Each row is where one point has got to under a steady rotation. How many steps took it there?
The counts run from 0 to 606.
[-0.15 -1.19 -2.09 -1.03 -0.25 -2.10 2.27 0.22 1.30 0.06 -3.36 0.94 -0.48 -0.97 -0.94 0.02 -1.68 1.99 0.82 3.19 -1.02 -0.11 1.38 -0.19 -0.28 1.34 -1.97 0.00 2.20 0.82 0.05 -0.04 0.29 -0.18 0.71 1.96 2.23 -0.14 0.71 3.36 -0.61 -0.24 0.47 0.70 -2.47 -1.95 0.24 2.48 0.53]
349
[-0.87 -0.99 0.69 0.19 -1.68 0.78 -0.17 2.14 1.40 -0.41 -2.29 -2.10 -0.85 -2.99 -2.36 2.88 0.91 0.45 -1.31 -1.71 -1.10 -1.16 2.04 -5.46 1.71 -0.03 0.23 -0.32 0.37 0.85 -0.98 1.20 0.26 -0.39 0.39 0.40 -0.30 0.48 -1.61 -0.55 1.02 -1.07 -1.13 1.46 -1.14 1.22 1.27 -2.89 1.68]
188
[-1.85 1.28 1.47 0.57 0.96 1.25 -0.72 2.91 1.19 -1.23 1.57 -0.84 0.19 1.34 2.57 -0.30 -0.18 0.74 -1.27 -2.13 0.91 0.35 -0.41 -1.02 -2.38 0.40 0.62 -0.07 0.38 -0.49 -1.58 -1.70 -1.23 -4.32 -1.56 1.86 2.06 0.63 -2.66 -1.41 1.89 0.82 -3.02 -0.24 2.51 1.57 1.12 -0.80 -0.81]
308
[1.11 -1.01 1.70 -0.08 -0.05 1.32 0.99 1.85 0.85 -0.44 -1.46 0.64 -0.10 2.72 -0.59 -1.46 -1.33 0.82 0.18 -0.36 -0.25 -0.76 0.31 -1.50 -0.13 -1.13 -1.83 -0.42 4.37 2.24 2.21 4.89 -1.14 -2.46 -0.60 0.53 -0.06 -0.57 -2.25 0.31 0.36 -2.72 1.23 -2.85 -1.56 -0.80 2.53 -0.32 -0.44]
262
[-2.81 -0.86 -0.12 1.17 -1.12 -0.38 2.67 -0.41 -1.02 -1.17 2.44 -0.15 -1.71 -1.14 -1.71 0.27 2.23 1.31 1.42 -1.40 -0.44 2.08 1.44 -2.88 0.69 2.76 1.83 -0.22 -2.18 3.49 -1.04 -0.94 0.23 0.09 0.81 -0.60 0.92 0.56 1.59 -0.40 0.42 -0.01 -2.09 1.68 0.92 3.34 1.58 -1.28 -0.49]
397
[0.44 0.27 1.45 -0.59 0.45 1.72 -3.74 1.29 0.26 -0.92 0.54 -0.35 2.11 1.73 0.46 1.05 0.66 -2.78 -1.62 -2.43 -0.22 -1.14 -0.75 1.05 -2.12 -1.50 -0.30 -0.71 -1.15 -2.75 0.36 -2.43 1.58 -0.28 -0.70 -2.51 -0.07 1.21 -2.41 -1.24 -1.12 0.27 1.95 0.08 1.69 -3.20 -0.59 -0.62 -1.57]
154
[-0.24 -1.27 3.29 -0.24 0.56 0.15 -2.72 1.12 1.19 1.75 -0.63 0.94 0.63 2.19 1.07 -1.47 1.88 -1.74 1.58 -1.70 2.84 0.19 -2.83 -1.14 -1.33 -1.57 -1.10 0.17 -2.15 -0.28 -0.86 -1.39 -0.13 -2.32 -0.03 -1.82 0.46 0.63 -1.51 0.50 -1.72 -1.24 -0.79 0.05 1.66 2.68 -0.50 1.26 -3.33]
242
[-1.74 0.32 0.02 0.42 -0.96 0.70 5.30 0.33 0.52 -0.65 1.31 2.24 -0.66 -2.24 -0.93 0.37 0.60 1.41 1.49 -0.30 -0.73 1.28 2.20 -1.17 2.16 2.84 -0.24 1.02 -0.80 3.63 1.12 -0.33 0.74 0.60 1.82 0.31 0.41 1.10 3.01 0.62 1.18 -0.29 -0.05 1.07 -0.77 2.22 1.69 -0.02 -0.20]
398
[-2.31 -2.26 0.90 1.41 -1.86 -1.17 2.14 -1.39 0.98 0.63 -2.96 0.79 -0.75 -0.84 0.24 -2.22 0.13 2.41 0.17 0.33 0.60 0.24 -0.36 -3.23 -1.07 1.45 -0.73 2.28 0.33 0.01 1.76 0.28 0.37 -0.08 4.38 -0.53 -1.24 -0.17 -0.32 -0.83 -2.65 -1.41 -0.68 1.53 -0.44 3.14 -0.59 -0.67 0.87]
216
[0.58 1.27 -1.31 -0.40 -1.70 -0.47 -0.01 -0.25 -0.64 -2.63 -0.92 0.81 -0.08 1.75 2.47 -0.25 -0.08 2.40 -0.18 -0.49 -1.24 -3.13 -0.36 -1.42 -0.04 -2.19 -0.69 -0.86 2.66 -2.06 2.61 -0.93 2.95 -1.21 2.87 -1.19 -0.88 0.27 -1.01 -1.01 1.93 -0.98 1.01 0.73 -1.66 0.89 -0.25 -1.93 1.65]
79
[0.96 -0.36 -0.14 1.51 0.85 1.07 -3.18 1.58 0.40 0.21 -2.24 -0.61 3.07 2.05 1.37 -0.55 -0.63 -1.18 0.82 -1.14 1.31 -1.30 0.00 -0.50 0.34 -4.01 -0.15 -0.83 0.78 -1.26 2.73 -1.11 2.69 -1.01 1.18 -0.47 0.12 1.95 -2.02 -0.71 2.30 -1.44 -1.49 -1.97 -1.25 1.26 -1.02 -0.84 -0.83]
357
[-0.45 -0.67 -0.72 0.72 -0.94 -0.62 -0.39 0.15 0.00 0.60 0.47 -1.11 -0.41 -3.16 -0.90 1.09 0.51 0.09 -0.51 -2.53 -1.85 0.42 2.63 -0.96 2.28 -2.00 1.97 0.18 0.02 -2.13 0.78 -1.38 0.37 2.85 0.42 -2.16 -1.04 0.00 -0.34 -1.74 -0.82 -1.37 -1.53 1.31 1.84 0.09 -3.73 -3.91 2.85]
435
[-0.19 -1.73 -0.11 0.69 1.38 -0.70 3.86 -0.73 0.46 2.01 -1.13 -1.09 1.73 -2.96 -3.18 -0.76 -1.56 -0.99 0.30 2.55 0.62 2.10 1.78 1.03 3.13 1.35 0.89 2.55 -1.55 1.25 2.03 1.16 0.07 0.77 1.58 0.72 0.48 1.33 2.54 0.97 -1.15 -0.17 -0.40 -1.25 -2.16 0.56 1.16 0.96 0.42]
70
[-2.02 1.20 -0.45 0.35 -0.04 -0.90 4.30 -0.03 0.29 -0.52 0.72 1.88 -0.40 -0.55 2.64 -1.25 -0.73 2.67 3.34 0.57 -1.24 0.77 2.55 -0.50 0.06 0.76 0.27 1.55 -1.39 1.97 1.18 -1.32 1.28 -0.44 2.43 0.89 -1.19 1.19 2.09 -0.43 1.75 0.26 -1.09 0.68 0.93 2.78 -0.03 0.17 0.29]
354
[-0.50 -2.36 2.08 0.06 -0.29 -1.44 2.56 -1.80 0.79 1.43 2.36 1.44 -2.92 -2.06 -2.18 -1.37 1.04 0.29 -0.88 -1.08 -0.05 2.15 -0.78 -0.21 0.77 1.17 -0.19 0.10 -0.10 -0.95 2.78 -0.60 0.57 3.36 0.33 -3.15 0.09 -0.33 -0.47 1.56 -2.46 0.22 1.21 3.05 3.13 -0.39 -1.38 -0.09 1.67]
551
[-0.55 -0.31 0.16 1.30 1.50 -0.65 2.78 0.52 0.09 -0.75 -0.90 -1.27 1.84 -2.53 -2.12 -0.59 -1.66 -0.95 -0.46 1.29 -0.63 0.30 3.00 0.68 2.42 0.09 1.30 2.16 -0.18 -0.45 0.53 0.64 -1.89 -2.83 2.65 1.91 -0.39 -0.02 1.46 -1.94 -0.81 0.05 -2.24 -3.04 -2.05 -0.24 1.17 -1.62 1.39]
537
[1.51 2.19 -0.21 0.86 0.00 -1.13 -1.52 0.37 -0.87 -0.27 -1.52 -1.43 1.24 1.79 -0.37 -1.10 -0.77 -1.09 0.50 0.46 0.64 -1.70 0.04 1.24 0.43 1.38 0.92 0.83 -0.96 2.35 -1.66 1.17 -1.86 -3.38 -0.61 0.70 0.12 0.43 0.78 -2.28 -0.08 0.65 -1.53 -2.42 -4.09 0.65 0.98 -0.35 -3.48]
213
[1.47 0.61 -0.03 -0.58 -1.71 -2.00 -0.59 -1.35 -0.20 -1.41 2.61 -1.67 -2.42 -0.32 -0.08 -0.43 0.76 0.83 -0.80 -1.56 -1.97 -1.22 -0.03 1.29 -0.12 1.41 1.20 0.48 -1.52 -1.01 0.44 -1.33 -0.83 1.77 -0.79 -1.79 -2.07 -1.62 0.71 -3.62 -0.08 1.72 1.57 4.47 0.86 -1.08 -1.34 -2.63 0.35]
156
[0.07 -2.73 1.13 1.18 0.87 -1.31 -2.85 0.76 0.94 3.85 0.04 -0.23 -0.23 -1.25 -2.65 0.27 0.98 -0.59 -0.22 -0.60 1.97 1.58 1.24 -2.76 -0.60 -1.92 -0.67 -1.14 0.04 -0.31 -0.56 -0.56 2.63 2.90 -0.44 -0.35 0.88 -0.21 -0.35 1.19 -1.30 -2.80 -0.01 0.72 1.87 0.11 0.59 0.27 1.52]
319
[0.80 1.34 -0.59 0.42 0.87 -1.69 1.38 0.45 -0.52 0.54 1.99 0.38 -1.28 -0.12 -1.65 -0.23 -1.80 0.43 0.91 0.83 -0.40 3.18 3.54 3.34 0.40 1.02 1.84 -0.69 -1.49 1.18 -2.77 0.15 -1.88 -1.04 -1.78 1.75 0.53 -2.18 2.23 -1.84 0.70 0.04 -0.16 -1.23 0.60 -1.49 2.29 -0.43 -0.24]
207
[-0.18 -0.70 -0.25 -0.32 -1.00 0.09 -2.75 0.60 1.34 0.97 -2.05 -0.63 3.65 -0.58 0.84 -0.24 1.31 -0.93 -1.49 -0.87 -0.47 -1.01 -0.19 -0.82 0.17 -1.21 -0.30 0.21 2.43 -1.92 -0.42 0.60 0.18 0.70 2.28 -0.30 -0.07 0.18 -1.34 1.27 -4.51 -1.20 -0.45 -4.00 -0.63 0.14 -1.89 -1.07 0.80]
291
[1.77 -0.23 -0.13 1.02 1.43 0.70 -0.14 1.27 1.31 0.39 -1.45 1.39 3.39 1.88 1.72 -0.99 -1.60 -0.64 1.93 1.28 0.66 -1.28 1.99 0.59 0.96 -1.85 -1.41 0.03 -0.30 0.12 3.35 0.09 2.41 -1.83 1.91 -0.24 -1.86 2.02 0.92 0.25 2.03 -1.22 0.31 -2.41 -0.74 0.80 1.07 0.78 0.19]
356
[-1.80 -0.61 -0.77 0.32 -2.02 -0.58 0.61 -1.28 -0.20 -0.22 0.14 0.01 -2.97 0.35 0.49 -1.98 0.49 3.42 0.39 1.23 1.37 -0.72 0.15 -2.38 0.39 0.13 0.98 1.50 0.65 2.17 1.40 -1.13 0.67 -2.11 -0.12 1.99 -0.67 -0.74 0.89 -0.11 2.23 -1.28 -1.93 1.31 -0.17 3.89 -0.39 -1.18 3.00]
238
[0.09 2.29 -0.08 0.89 -0.55 -1.19 1.69 -0.70 0.38 -3.33 0.09 0.46 -1.20 -0.22 1.09 -0.96 0.64 0.28 -0.76 -2.78 -0.49 -2.56 -3.02 0.07 0.94 1.04 1.69 -0.04 0.83 0.02 1.41 -0.72 -0.26 -1.57 1.57 -0.96 0.58 0.62 -0.83 -1.70 0.30 3.30 -0.61 1.19 -1.47 1.55 -1.77 -2.07 -3.16]
403
[3.23 0.16 0.69 1.53 0.39 -2.76 -3.66 -0.65 0.34 2.80 0.65 -2.12 0.98 1.40 -1.19 -0.76 0.62 -2.17 1.08 -0.34 0.89 -0.32 0.93 3.10 -1.68 -0.29 0.53 0.26 -2.55 -0.54 -1.93 -0.82 -1.15 1.00 -1.88 0.01 -0.60 -1.79 1.90 -3.15 -2.42 -0.23 0.88 0.32 -0.35 -1.82 0.09 -0.72 -1.13]
389
[1.44 -0.88 -0.35 0.51 2.16 1.40 -1.02 3.09 1.75 2.11 0.08 -0.54 1.14 -0.99 -1.92 1.90 -0.67 -2.42 -1.65 -0.38 -0.91 -0.39 1.05 -0.61 1.33 -1.27 -0.75 -3.01 1.46 -0.08 -0.36 0.23 1.24 1.73 -3.47 0.96 2.96 0.31 -1.00 1.86 0.66 0.67 1.59 -1.45 1.38 -3.07 1.38 0.61 -0.31]
554
[-0.03 1.26 -0.65 -2.15 -1.44 -1.13 -0.09 1.25 2.66 -0.24 -1.67 0.50 -1.68 -1.65 2.42 0.02 -0.70 3.35 0.30 -0.08 -0.80 -1.05 0.02 -1.43 1.36 -1.23 -0.30 0.11 2.66 -2.71 0.06 -0.49 -0.79 -1.22 1.02 -1.29 -1.22 -0.43 -1.86 1.05 -0.98 -0.15 1.17 0.24 -0.81 0.30 -4.07 -2.14 2.72]
57
[2.05 1.39 -0.65 -0.28 -1.91 -1.63 -1.08 1.31 -0.63 -0.98 -3.07 -0.71 0.13 2.85 -0.81 0.00 -0.16 -0.25 2.24 0.23 -0.18 -2.17 0.59 -0.31 0.31 -0.17 0.22 0.07 -0.68 1.94 -2.17 1.41 -0.08 -3.35 -0.15 0.41 0.09 1.44 1.67 -1.23 1.92 -0.49 -0.14 0.13 -5.01 -0.09 1.02 -0.21 -3.17]
212
[0.62 0.16 1.75 2.17 1.84 -0.51 -0.74 0.49 2.44 1.68 3.37 -0.28 -0.29 -1.39 -0.63 -0.99 2.04 -1.96 -2.14 -3.17 1.30 -0.91 -1.65 -1.30 1.50 -0.35 0.23 -0.83 -0.54 -1.82 2.56 -1.30 0.76 1.85 0.67 0.48 -0.46 0.11 -0.99 -2.47 -0.41 1.42 0.65 -0.35 2.14 0.40 0.28 -2.18 0.51]
478
[-0.77 -1.27 1.52 -0.34 1.00 -0.71 1.64 -0.16 0.98 0.72 0.77 1.70 -3.14 -0.34 0.55 -2.41 -0.98 1.97 -0.62 -0.20 0.56 1.68 -1.31 -0.08 0.57 -1.23 -0.45 1.14 0.19 -3.30 2.89 -1.54 0.54 -0.04 0.64 -1.74 -1.16 -1.47 -1.22 -0.65 -0.44 -0.26 -0.09 2.93 2.98 -0.11 -1.95 0.29 2.61]
128
[1.82 0.49 0.31 0.86 3.20 1.54 1.37 2.63 4.42 1.36 -0.60 -0.14 1.65 -0.69 1.33 -0.84 -1.15 -0.62 1.30 -0.53 -0.55 -1.73 1.00 -1.77 2.87 -1.70 -0.59 -0.44 1.68 1.12 2.76 1.68 -0.15 -0.44 -1.33 3.24 0.94 0.76 -0.38 1.80 1.73 1.29 -1.16 -2.94 0.74 0.59 0.81 -1.20 0.24]
378
[-1.79 -2.20 -0.55 1.12 1.08 1.71 1.24 0.77 0.40 -0.82 -2.67 -2.32 3.08 -1.71 -1.27 0.74 -0.71 -0.45 -3.77 1.78 -2.64 -1.12 2.20 -0.96 0.45 0.40 -1.34 1.93 1.18 -0.42 1.87 -1.28 0.46 0.34 0.52 1.85 1.11 1.59 -0.98 1.75 -0.36 0.15 -1.63 -1.24 -0.26 -1.40 0.97 0.59 2.05]
582
[-1.62 0.44 -1.45 -1.16 -1.01 -3.34 0.23 -1.03 -0.16 -0.24 2.01 0.48 -0.99 -0.64 0.30 -1.25 2.69 0.69 1.79 0.75 -0.95 0.87 1.81 1.54 -1.18 2.51 -0.66 0.99 -2.23 1.38 -2.72 -2.56 -0.07 2.36 0.19 -0.61 0.24 1.02 2.92 0.78 -1.34 2.04 0.47 2.54 0.28 -1.21 -1.50 2.07 -0.20]
601
[-0.34 1.84 1.31 1.43 1.52 -1.28 -0.16 0.37 2.05 1.48 3.90 2.62 2.65 0.73 1.42 -1.60 1.31 -1.05 0.86 -1.06 1.27 1.73 -0.64 0.12 0.72 0.51 0.70 -0.45 -1.08 0.31 -1.37 -0.91 0.52 -0.19 1.25 1.10 0.08 0.98 1.03 -1.09 -2.75 0.30 0.33 -4.54 1.05 1.71 0.70 0.13 -1.54]
499
[0.73 0.10 -1.18 2.47 0.25 0.25 1.90 -1.80 -1.79 -0.99 0.48 -1.71 0.20 1.62 -0.25 -1.43 -1.36 1.14 -1.44 1.51 -0.07 0.18 2.12 0.76 0.42 0.93 0.04 0.95 1.76 1.99 1.86 1.82 -0.77 -1.32 1.10 2.58 -0.99 -0.83 0.69 -2.25 1.47 -1.43 -1.04 -2.94 -1.45 1.00 3.16 -1.49 1.73]
4
[0.55 -1.45 -1.07 0.09 -1.21 -1.83 -2.26 0.58 0.85 0.81 -1.06 0.03 -1.67 -1.48 -2.09 2.03 0.80 0.12 0.60 -2.07 0.57 1.19 1.98 -4.22 0.42 -1.69 0.03 -2.80 1.55 0.39 -2.46 -0.16 3.23 3.39 -1.08 -0.56 2.32 -0.25 -0.59 2.00 -0.57 -1.39 0.66 2.00 0.23 -0.06 -1.11 0.08 0.54]
320
[-0.63 -0.47 -0.22 -0.20 -1.46 -2.18 0.68 0.82 -1.45 -1.80 0.84 -0.86 -3.25 1.05 -1.06 -0.34 1.13 1.50 1.48 0.04 -1.01 0.55 1.15 0.69 -2.42 1.62 0.98 -0.35 0.44 3.40 -1.90 2.39 -2.62 -0.62 -4.49 0.29 1.25 -2.15 0.19 0.31 1.87 -0.58 -0.08 2.15 0.12 -1.15 1.49 0.22 -2.06]
162
[-0.27 -0.81 -1.08 0.09 0.72 1.79 -1.78 0.60 -1.41 -0.54 0.60 -0.31 0.33 0.15 -2.44 1.66 0.01 -1.13 -2.41 -2.61 -0.46 -0.97 -0.63 0.33 2.06 -1.17 1.76 -1.79 0.79 -1.96 -0.10 -2.08 2.80 1.04 -1.41 -2.29 1.99 -0.25 -3.02 2.92 1.18 0.93 0.51 0.73 -1.42 -1.17 -1.77 -0.78 -0.70]
226
